[[ 0.00 -0.07 -0.18  0.01 -0.15  0.00 -0.05]
 [-0.17 -0.03 -0.05 -0.23 -0.02 -0.09 -0.08]
 [-0.01  0.06  0.11 -0.04  0.09 -0.11 -0.06]
 [ 0.06 -0.04  0.02  0.18  0.00 -0.06  0.00]
 [-0.03  0.05  0.10 -0.05  0.09 -0.13 -0.10]
 [-0.08 -0.11 -0.12 -0.10 -0.20  0.00  0.05]
 [-0.05 -0.14 -0.10  0.01 -0.09 -0.01  0.04]
 [-0.02 -0.03 -0.20  0.12 -0.14 -0.04 -0.07]
 [-0.06 -0.08 -0.20  0.04 -0.18 -0.03  0.02]] Answer: -0.01

[[ 0.065 -0.239 -0.198 -0.046 -0.135 -0.173  0.100 -0.073 -0.117  0.004
  -0.250 -0.095 -0.091]
 [-0.013  0.092  0.013 -0.090 -0.159 -0.091  0.080 -0.164 -0.138 -0.033
  -0.020  0.043  0.029]
 [-0.150 -0.065 -0.049  0.049  0.079 -0.088 -0.196  0.046  0.117  0.062
  -0.007 -0.079 -0.239]
 [-0.014  0.023 -0.018 -0.128 -0.184 -0.093 -0.258  0.030 -0.204 -0.007
  -0.149  0.060 -0.038]
 [-0.186 -0.111  0.062 -0.063  0.246  0.039 -0.102 -0.026 -0.044 -0.053
  -0.033 -0.075 -0.079]
 [-0.028  0.088  0.040 -0.185 -0.118  0.025 -0.141 -0.133  0.034 -0.203
   0.045  0.043 -0.035]
 [ 0.048  0.134 -0.114 -0.062 -0.073 -0.174 -0.131 -0.011  0.117  0.078
   0.078  0.124 -0.094]
 [-0.065 -0.139  0.038 -0.105  0.169 -0.031  0.132 -0.068 -0.092 -0.081
  -0.146 -0.137 -0.063]] Answer: -0.150

[[ -1.842  -1.135  -7.630 -11.905  -2.728  13.967 -16.191   3.454  -7.719
    3.840  -7.574]
 [ -4.212   3.311   1.922  -9.490 -13.303  20.204  11.969   2.877  10.409
   -9.744  11.979]
 [ -3.406   4.576  16.139  -9.255 -11.121  18.424  19.493   1.776  21.569
   -8.791  22.763]
 [ -6.263  -3.689   1.674  -4.002 -14.850  14.879  13.723  -5.733  13.390
   -5.612  16.068]
 [ -5.343 -18.144 -17.697  -3.763  -9.798  10.611  -7.707  -3.658  -3.693
    0.788   1.298]
 [ -3.169  -4.150  -8.811  -8.717  -2.994  10.251 -16.846  -2.182  -7.774
    7.282  -7.681]
 [ -3.625  -6.054  -9.791  -7.682  -3.444   9.360 -17.040  -3.683  -7.830
    8.076  -7.355]
 [  0.070  13.037   0.846  -3.835  12.348  -3.887  -6.630   4.887  -7.967
    2.797 -16.846]
 [ -2.944   2.690  -4.493   2.186   9.469  -8.837  -8.228  -6.002  -7.874
    8.761 -15.038]
 [ -5.148  -2.019  -6.887  -1.990   0.940   1.138 -14.675 -11.091  -7.159
   13.435 -10.765]
 [ -6.494  -5.194   5.529  -2.671 -14.540  13.019  16.061  -8.318  17.160
   -4.346  20.200]
 [  0.681   0.141  -6.173   8.304  12.660 -24.784  -5.973  -2.267 -12.915
    0.515 -18.032]] Answer: -3.406

[[-1.8  1.6 -0.7  1.8 -0.3  0.7 -1.4 -2.8  1.6 -1.2 -2.3]
 [ 1.0  1.2  0.2  0.9 -0.8  0.4  1.4  1.0  1.1  0.9  0.8]
 [ 0.5  0.2  1.4  0.5  2.4  1.1  0.1  0.6  0.3  0.7  0.8]
 [-1.1  2.1 -1.2  1.9 -2.1  0.3 -0.3 -2.0  1.9 -0.7 -1.8]
 [-0.1  0.2  1.2  0.6  2.7  1.1 -0.6 -0.3  0.4  0.2  0.1]
 [ 0.6  1.4 -0.1  1.2 -1.1  0.4  1.1  0.4  1.2  0.5  0.2]] Answer: 0.5

[[ 13.3   1.1  -4.9  12.7  -5.9  -1.9  11.3  -7.1   8.6   2.8   1.1  -5.9]
 [  6.8   3.7 -18.9  -3.0   8.2   8.2   1.0 -10.5   9.8  -7.5   3.7 -16.0]
 [ 11.6  14.2   0.1  10.8   4.8   0.1  -0.1  -0.1  15.0  -0.9  14.2  -3.5]
 [ 10.2   2.9  -2.9   1.3   4.6  13.7   7.6 -13.0   5.2  -6.8   2.9 -21.8]
 [ 19.3   9.8  -8.1   8.2  -5.6 -10.0  -0.9  -4.6   3.4  11.7   9.8  -9.8]
 [ -3.3  20.7  -3.3   6.4   0.6   5.7   1.4  -2.6  21.1   8.6  20.7  -1.6]
 [ 14.1   8.9 -16.5   3.8   8.1  -3.1   1.3  -9.2  -8.8   7.6   8.9
  -17.5]] Answer: 11.6
---
[-16 -33  33 -48   5 -11  48]
-16, 48

[-1 16 58 -2]
-1, -2

[ -6  21  32 -51 -25]
-6, -25

[[  8 -42   7   6]
 [ -8 -12  -5  -8]
 [-15   6 -25  12]]
8, 12

[13 51 35 44]
13, 44

[  1 -52 -43  46  13]
1, 13

[[-16   9  37  35  57]
 [-12   7  -4 -10  13]]
-16, 13
---
16	3	-39	-21	5	-35
51	6	-3	10	-12	3
58	-9	10	-4	3	3
gives 5

49	-22	39	-20 gives 39

-16	-56	-8	11	7	-37	5 gives -37

59	-11	-44	37	-37 gives 37

30	-25	57	-12
-42	-27	-18	31
-17	27	17	-23
gives 57

-44	-36	-46	-58	-54 gives -58
---
[[  1   4   2 -23  -1]
 [  2   1  55   3   0]
 [  0   1  -7  -3   0]] out 1

[[ 59 -27  11  -2]
 [ 13  13  -1  16]
 [ -5   2   0  -1]] out 13

[[-10  -8 -12  50 -15 -27  27]
 [ 19  -4   6 -11 -12 -55 -56]
 [ 45  -5  16 -21  23 -19  -4]] out -4

[[ -5  -7 -59   7]
 [ -8 -26  -9 -15]
 [ 21  16  -7 -23]] out -26

[[  6  60 -58  -9 -16  19]
 [  5  60 -59 -10 -17  19]
 [  6  59 -54  -9 -15  17]] out 60

[[ 11  16  -1 -42]
 [-18 -36  51  13]
 [ 17  26  47 -20]] out -36

[[ 48   7  15  13]
 [  2 -23  17 -19]
 [-15   7  -8  -1]] out -23

[[ 22  -8 -25 -13  24 -19 -53]
 [ -5 -20  -6  16 -42   0 -32]
 [  0  34 -31  19  30 -33  23]] out -20
